Here are some points, one per row:
np.array([41, -4, 35, -2, -23, -34, -29, -30, 29, 11, -8, 3, -15,
          -20, 13, -35, 18, -33, -16, 2, 2, 10, -36, -5, -1, -18,
          17, -16, -14, 3, -40, -36])
np.array([-28, 14, 10, 2, 3, 24, 55, 15, -19, -20, 0, 16, 27,
          -11, -14, -7, 24, 7, -11, -27, -28, 7, 44, 31, -20, -39,
          9, 26, 27, 39, 1, 5])
np.array([-15, 18, 18, 34, -31, 4, 14, -8, -17, -18, 35, -8, 25,
          42, 15, 0, 8, 25, -13, -19, -21, 21, 31, -5, 11, -5,
          -51, 66, -3, 6, 41, 33])
np.array([10, -59, -24, -12, 0, -13, 18, -17, -23, 14, 11, -6, 13,
          6, -20, 14, -17, 51, 17, 21, -10, -1, 23, 0, -32, 29,
          17, -9, -48, 10, -15, -26])
np.array([-7, 6, -25, -12, -25, -30, -46, 6, 67, 37, -51, -8, 1,
          23, 1, 65, 40, 31, 1, -1, -8, -48, 12, 36, -4, 21,
          -18, 24, -6, -19, -48, 28])
np.array([0, 8, -2, 5, -12, 40, 51, -16, 5, -16, 12, 30, 29,
          -27, -13, -5, -3, 2, 3, -24, 0, -1, 51, 1, 0, -35,
          4, 37, 30, 30, 5, -15])
np.array([3, 19, -16, -13, -7, 40, 17, -7, 10, -1, 5, 15, 34,
          21, 26, 8, 2, -17, -2, -37, -46, 32, 31, -5, 34, -16,
          -2, 28, 6, 29, 22, 21])
np.array([-40, 6, -29, 19, 3, 37, 22, 8, -3, -5, -4, -5, 1,
          10, 54, -10, -8, -26, -48, -44, 13, 15, -10, 19, 3, 10,
          -6, 4, 51, 5, -4, -12])
np.array([20, 26, -20, -2, 14, 28, -14, 4, -35, -27, 37, -17, 34,
          21, 34, -11, -19, 4, -6, -35, 17, -11, 1, 7, -8, -15,
          5, -9, 6, -33, 4, -9])
np.array([19, 8, 11, -3, 25, -28, -25, -46, 0, -4, -15, -33, -7,
          -40, 3, -21, -17, 15, 10, 14, -6, 12, -28, -50, 6, -1,
          -33, 3, -9, 8, -44, -8])
np.array([7, -53, 25, -32, 1, -26, -25, 8, -41, -27, -59, -9, -29,
          -8, -1, -58, -31, -4, 19, -11, 33, 1, 13, -18, -5, 12,
          4, 22, -11, -7, -37, 23])
np.array([14, 23, -20, -3, 11, 33, -6, -8, -41, -16, 19, -19, 29,
          21, 29, -4, -11, -2, -30, -45, 11, -28, -4, -21, -6, -8,
          2, -5, 6, -21, 9, -22])
np.array([-13, -21, 4, -11, -9, -23, -60, -19, 38, 20, -6, 1, -17,
          34, -63, 57, 16, -31, -37, 25, 21, 0, 22, -31, 5, -16,
          28, 33, -17, -11, 18, 14])
np.array([-15, 12, -5, -7, 18, 23, 3, -4, -45, -2, 41, 25, 8,
          36, 11, -17, -27, 10, -3, -17, -14, -4, -8, 2, 24, 10,
          31, -5, 38, -15, -10, -30])
np.array([-32, 22, -17, -11, 12, 19, -18, -5, -46, -8, 37, -57, 29,
          9, 24, -7, 0, -3, -8, -38, 23, -12, -5, 16, -7, -9,
          -10, -3, 14, -14, 11, -19])
np.array([-12, 2, 7, 18, -13, -10, -44, -54, 36, 29, -9, 46, 7,
          18, -41, -3, 23, -15, 0, -3, 18, 13, -18, -23, -42, -32,
          -46, -30, 2, -23, -6, 26])
np.array([-38, 2, 11, 6, -6, -19, -18, 60, 34, 51, -18, -16, -38,
          9, -25, -8, -7, -29, 28, 13, -25, -8, -33, -46, -17, -32,
          -29, -3, 6, -29, 19, 10])
np.array([48, 14, 14, 25, 35, -20, -15, 34, 31, 11, 24, 30, 46,
          -24, -14, 37, 40, -3, 18, 54, 42, -10, -11, -5, -10, 16,
          18, 29, 30, 21, 7, 66])
np.array([-13, 1, 31, -8, -24, -3, -16, -5, 38, 15, -24, -27, -5,
          -9, 16, -31, 1, -15, 0, 74, -6, 12, -29, -17, -2, -23,
          21, -22, -5, -2, -44, -18])
np.array([-43, 0, 23, -2, -9, -44, -7, 31, 57, 29, -6, -2, -28,
          4, -23, 3, -27, -30, 23, -14, -32, -10, -41, -20, -32, -22,
          -4, -14, 16, -39, 23, 31])
np.array([3, 22, 18, 9, -31, 13, -7, 33, 16, 18, -26, 32, 1,
          -28, -8, 41, 54, 57, 27, 12, 40, -5, -25, -4, 21, 7,
          13, -12, -28, 3, 30, 38])
np.array([-11, 28, -20, -7, -16, 24, 25, -11, -18, -13, 5, 23, 33,
          -1, 28, 13, -8, -14, -23, -14, -41, 39, 23, 6, 17, -23,
          -11, 34, -1, 28, 22, 25])
np.array([-1, -16, -5, 9, -34, -20, 26, 19, -5, 23, -41, 46, 4,
          -8, -31, 32, 27, 36, 2, 1, 45, -11, -19, 53, 45, 12,
          -27, -9, 3, 2, 0, 42])
np.array([24, -17, -21, 13, -7, 48, -46, 4, -10, -50, 41, 3, -49,
          1, 15, -12, -33, -7, -3, 10, -49, -16, -11, 18, 6, 10,
          6, -34, 21, 20, 30, -22])
np.array([10, 4, 36, 1, 41, -7, -18, -26, 12, -5, -23, -43, -6,
          -12, 0, -6, -31, 10, 16, -16, 15, 22, -21, -42, 28, 0,
          -31, -7, -19, 13, -54, -17])
np.array([17, 6, 35, 0, -8, -24, -7, 20, 43, 52, -22, 8, -39,
          24, -28, 3, -33, -39, 14, 1, -27, 0, -36, 10, -24, -26,
          -43, -10, 15, -39, 36, 5])
np.array([-9, 2, -14, 22, 28, 47, 6, -2, -17, 0, 23, -11, -11,
          -15, 39, -1, -13, -28, -25, -42, 18, 9, 35, 22, -1, -19,
          33, -6, 15, -2, 8, 11])
np.array([43, -62, -20, -16, 6, -8, 31, -3, -11, 12, 17, -25, 12,
          -13, -24, 12, -9, 43, -22, 18, -11, 8, 17, 7, -21, 33,
          5, -10, -36, 1, -11, -38])
np.array([-3, -26, 11, -23, 39, -18, 1, 11, 3, -31, -7, -2, -14,
          -21, -19, -17, -18, 45, -12, 15, -31, -17, 14, 38, 13, 32,
          14, 13, -52, 4, 8, -58])
np.array([2, -35, 19, -28, 9, -17, 22, -20, -56, 0, 19, 6, 19,
          -17, -12, 13, 4, -18, -1, 43, -13, -12, 32, -26, -21, 48,
          -15, -35, -27, -29, -12, -14])
np.array([14, 19, 21, 7, -19, -2, 8, 23, 12, 20, -27, 44, -1,
          -14, 3, 48, 62, 55, 9, 5, 43, -11, -29, -21, 13, 6,
          0, -15, -12, 11, 28, 32])
np.array([12, -6, 36, -12, -18, -22, -22, -24, 21, 5, 3, 1, -24,
          -17, 13, -19, 3, -26, 21, 48, 4, 19, -29, 8, 4, -27,
          11, -17, 9, -1, -47, -31])
np.array([14, 5, -36, 2, 18, 34, 26, -1, -5, -64, 22, -8, -35,
          38, -25, -24, -20, -43, 25, 43, -5, -19, -26, 27, -13, 26,
          17, -7, -25, 24, 0, -10])
np.array([16, 49, -28, -26, 4, -24, 30, 6, -2, -37, 9, -10, -66,
          0, -6, -18, 14, -9, 36, -2, -3, 23, 0, 4, -26, 42,
          42, 3, -27, 7, -1, -59])
np.array([23, -6, -12, 25, -33, -53, 21, 44, -13, 23, -22, 20, 2,
          3, -23, 32, 20, 37, -28, 22, 28, -12, -9, 19, 56, 5,
          -14, -13, 3, 7, -3, 59])
np.array([-30, 3, -16, 18, 32, 41, 13, -25, -14, 5, 30, -11, -17,
          -4, 37, -18, -12, -19, -23, -26, 7, -3, 26, 21, 1, -16,
          35, -2, 20, 2, 12, 17])
np.array([-16, -18, 6, -26, 12, -30, -1, 25, -19, -11, 15, -14, 8,
          -23, 7, -43, -25, 8, 19, 15, 13, -15, 38, -24, -9, 70,
          -15, -42, -27, -3, 19, -22])
np.array([-14, 7, -41, 41, 10, 19, 34, -19, -15, -19, -37, -18, 40,
          -9, 22, 0, 13, -26, 23, -23, -20, 10, 16, 17, 12, -8,
          22, 15, 49, 13, 19, -20])
Along one direction, these points spread out more than along any other. Take the direction at right angles to it along which they spread out most. Go by this last direction. Where along it does each point below lie, from 0 to 99? The average is 50, and the first point in the table lies past the average. One standard deviation of the points above along it is 16.
np.array([20, 26, -20, -2, 14, 28, -14, 4, -35, -27, 37, -17, 34,
          21, 34, -11, -19, 4, -6, -35, 17, -11, 1, 7, -8, -15,
          5, -9, 6, -33, 4, -9]) 50
np.array([19, 8, 11, -3, 25, -28, -25, -46, 0, -4, -15, -33, -7,
          -40, 3, -21, -17, 15, 10, 14, -6, 12, -28, -50, 6, -1,
          -33, 3, -9, 8, -44, -8]) 70
np.array([3, 19, -16, -13, -7, 40, 17, -7, 10, -1, 5, 15, 34,
          21, 26, 8, 2, -17, -2, -37, -46, 32, 31, -5, 34, -16,
          -2, 28, 6, 29, 22, 21]) 30
np.array([-32, 22, -17, -11, 12, 19, -18, -5, -46, -8, 37, -57, 29,
          9, 24, -7, 0, -3, -8, -38, 23, -12, -5, 16, -7, -9,
          -10, -3, 14, -14, 11, -19]) 50
np.array([-9, 2, -14, 22, 28, 47, 6, -2, -17, 0, 23, -11, -11,
          -15, 39, -1, -13, -28, -25, -42, 18, 9, 35, 22, -1, -19,
          33, -6, 15, -2, 8, 11]) 43
np.array([-16, -18, 6, -26, 12, -30, -1, 25, -19, -11, 15, -14, 8,
          -23, 7, -43, -25, 8, 19, 15, 13, -15, 38, -24, -9, 70,
          -15, -42, -27, -3, 19, -22]) 73
np.array([16, 49, -28, -26, 4, -24, 30, 6, -2, -37, 9, -10, -66,
          0, -6, -18, 14, -9, 36, -2, -3, 23, 0, 4, -26, 42,
          42, 3, -27, 7, -1, -59]) 71
np.array([-14, 7, -41, 41, 10, 19, 34, -19, -15, -19, -37, -18, 40,
          -9, 22, 0, 13, -26, 23, -23, -20, 10, 16, 17, 12, -8,
          22, 15, 49, 13, 19, -20]) 38
np.array([10, 4, 36, 1, 41, -7, -18, -26, 12, -5, -23, -43, -6,
          -12, 0, -6, -31, 10, 16, -16, 15, 22, -21, -42, 28, 0,
          -31, -7, -19, 13, -54, -17]) 68
np.array([-15, 18, 18, 34, -31, 4, 14, -8, -17, -18, 35, -8, 25,
          42, 15, 0, 8, 25, -13, -19, -21, 21, 31, -5, 11, -5,
          -51, 66, -3, 6, 41, 33]) 28
